In the data rows, 128 means zero.
Some points, each followed by its number:
[129 130  78 122 192 174 120 125 178 162 132 122 158 104  97 100 170 134
 108 104 182 170 117 168 165 111  91 107  98 179 123 117] 0
[ 96 174 117 146 138 129 102 157 155 158 180 158  87  94  94 132  84 128
 147 158 140 161 143 158 137 155 116 171  93 147 173  97] 1
[141 132  97 124 155 167  99 120 162 128 137 113 147 127  86 103 141 133
 132 119 160 162 109 161 146 113 109 131  99 155 129 100] 2
[150 143 177 117  62 175 179 130  74 130 146 117 145 141 150 103 158  74
 214  97  88  68 114  72  75 132 192 109 168  95 122 158] 3
[146 136 171 117  85 158 177 109  88 123 150 112 155 119 165 109 136  58
 204 111  83  85 103  99  72 101 191 132 181  81 125 178] 4
[142 144 112 110 141 163  98 114 151 114 153 116 144 124  87 101 121 136
 141 109 151 165 107 164 143 111 124 136  99 157 134  96] 5
[ 81 183 128 168 142 139  97 146 157 163 201 167 100  83 109 137 119 174
 128 146 139 149 164 159 125 174  98 179  70 177 166  85] 6
[146 130 105 117 147 170  98 125 160 129 132 111 134 139  74 108 149 137
 132 122 167 153 117 158 155 118 116 118  96 163 125 101] 7
[145 129  95 120 156 165  96 120 166 127 135 113 135 133  80 110 147 136
 130 126 161 154 111 166 154 116 109 123  94 156 127  96] 8
[145 144 105 118 147 155  91 114 161 110 148 111 145 126  84 104 127 147
 132 108 156 173 114 161 151 113 113 137  83 164 131  93] 9
New points follow, each followed by the number of its nearest point above, looking only along the 8 directions in which the numbered points spread most.
[113 179  87 147 142 123  91 149 158 153 192 147 124  89  71 142  95 148
 132 136 164 163 141 163 156 153 123 164  91 162 167  86] 1
[169 107 138  94 114 188 141  90 122  95 109  85 170 156 127  76 164  89
 169  90 122 123  83 125 110  80 152  98 138 114 104 141] 4
[110 161  93 142 145 132  85 150 170 157 176 153 100 101  70 139  98 143
 126 158 162 156 133 178 155 156 112 161  87 161 164  85] 1
[110 173 103 144 145 124  88 146 162 145 182 147 110  94  80 135  92 144
 131 146 155 170 141 168 150 147 115 168  88 160 164  91] 1
[ 94 165  81 167 193 118 119 155 178 191 171 152 123  61 105 147 115 117
 111 154 171 174 150 171 157 135 101 160 106 162 164 131] 1
[ 98 172  93 161 153 122 107 156 165 173 184 155 110  83  92 150  95 129
 134 157 153 154 146 164 146 153 116 169 101 146 172 101] 1
[111 169 100 140 143 127  85 144 161 149 183 147 109  94  81 134  95 145
 131 144 156 169 141 170 153 151 114 167  83 162 163  91] 1
[110 159  85 157 141 114  77 144 173 145 163 135 100 116  77 140 113 141
 114 163 166 169 148 162 166 156 105 154  62 153 158  89] 1
[116 196 107 144 124 130 111 178 130 165 196 157 110  91  71 141  99 140
 153 124 161 147 160 136 148 171 139 153 110 166 170  99] 1
[ 95 166  82 163 189 125 121 163 172 195 167 156 115  65 102 140 119 116
 116 151 176 176 151 168 160 139  98 151 106 166 165 129] 1
[104 177  99 158 150 122 107 163 157 170 181 156 107  87  88 145 103 130
 136 150 159 156 153 157 151 155 119 159 102 157 168 104] 1
[ 86 177  87 169 177 119 127 158 165 181 171 153 123  70  99 143  98 121
 123 148 172 175 158 160 151 132 114 162 114 151 173 123] 1
[132 131  84 115 179 162 113 117 172 146 138 116 157 105  97 100 143 125
 116 106 170 180 111 170 159 101 105 120 100 164 129 120] 0
[104 178  92 161 154 108 104 152 161 164 192 154 114  77  91 153  98 131
 129 154 156 155 147 167 147 149 118 171 104 151 168 106] 1
[131 117  84 136 209 180 109 130 181 158 112 112 155 100  97  87 156 121
 110 125 180 184 115 162 148  92  68 130 109 167 120 116] 0
[172  98 145  93 117 194 133  85 128  94 103  82 164 163 126  81 172  91
 167 104 118 117  83 126 111  81 150 101 133 115  97 141] 4
[129 122  74 120 203 164 109 118 188 156 127 116 154 106  93 102 154 125
 103 118 183 185 111 181 168  96  86 119  96 171 127 120] 0
[ 95 174  96 149 171 122 117 155 163 180 175 155 116  69  99 141 107 124
 120 142 168 177 157 165 158 140 112 160 103 165 168 132] 1
[115 163 133 149 122 119  56 129 163 109 174 138  76 122  83 139  75 151
 142 186 135 162 134 176 132 145 112 192  71 148 165  73] 1
[131 115  94 119 202 194 111 130 176 158 108 113 145 112  91  89 152 125
 114 126 182 183 118 162 157 100  79 120 102 172 122 125] 0
[129 132  56 107 172 158 108 127 176 158 141 125 157 108  79  94 151 128
  99 101 188 178 112 177 172 116 105 107  94 170 131 108] 0
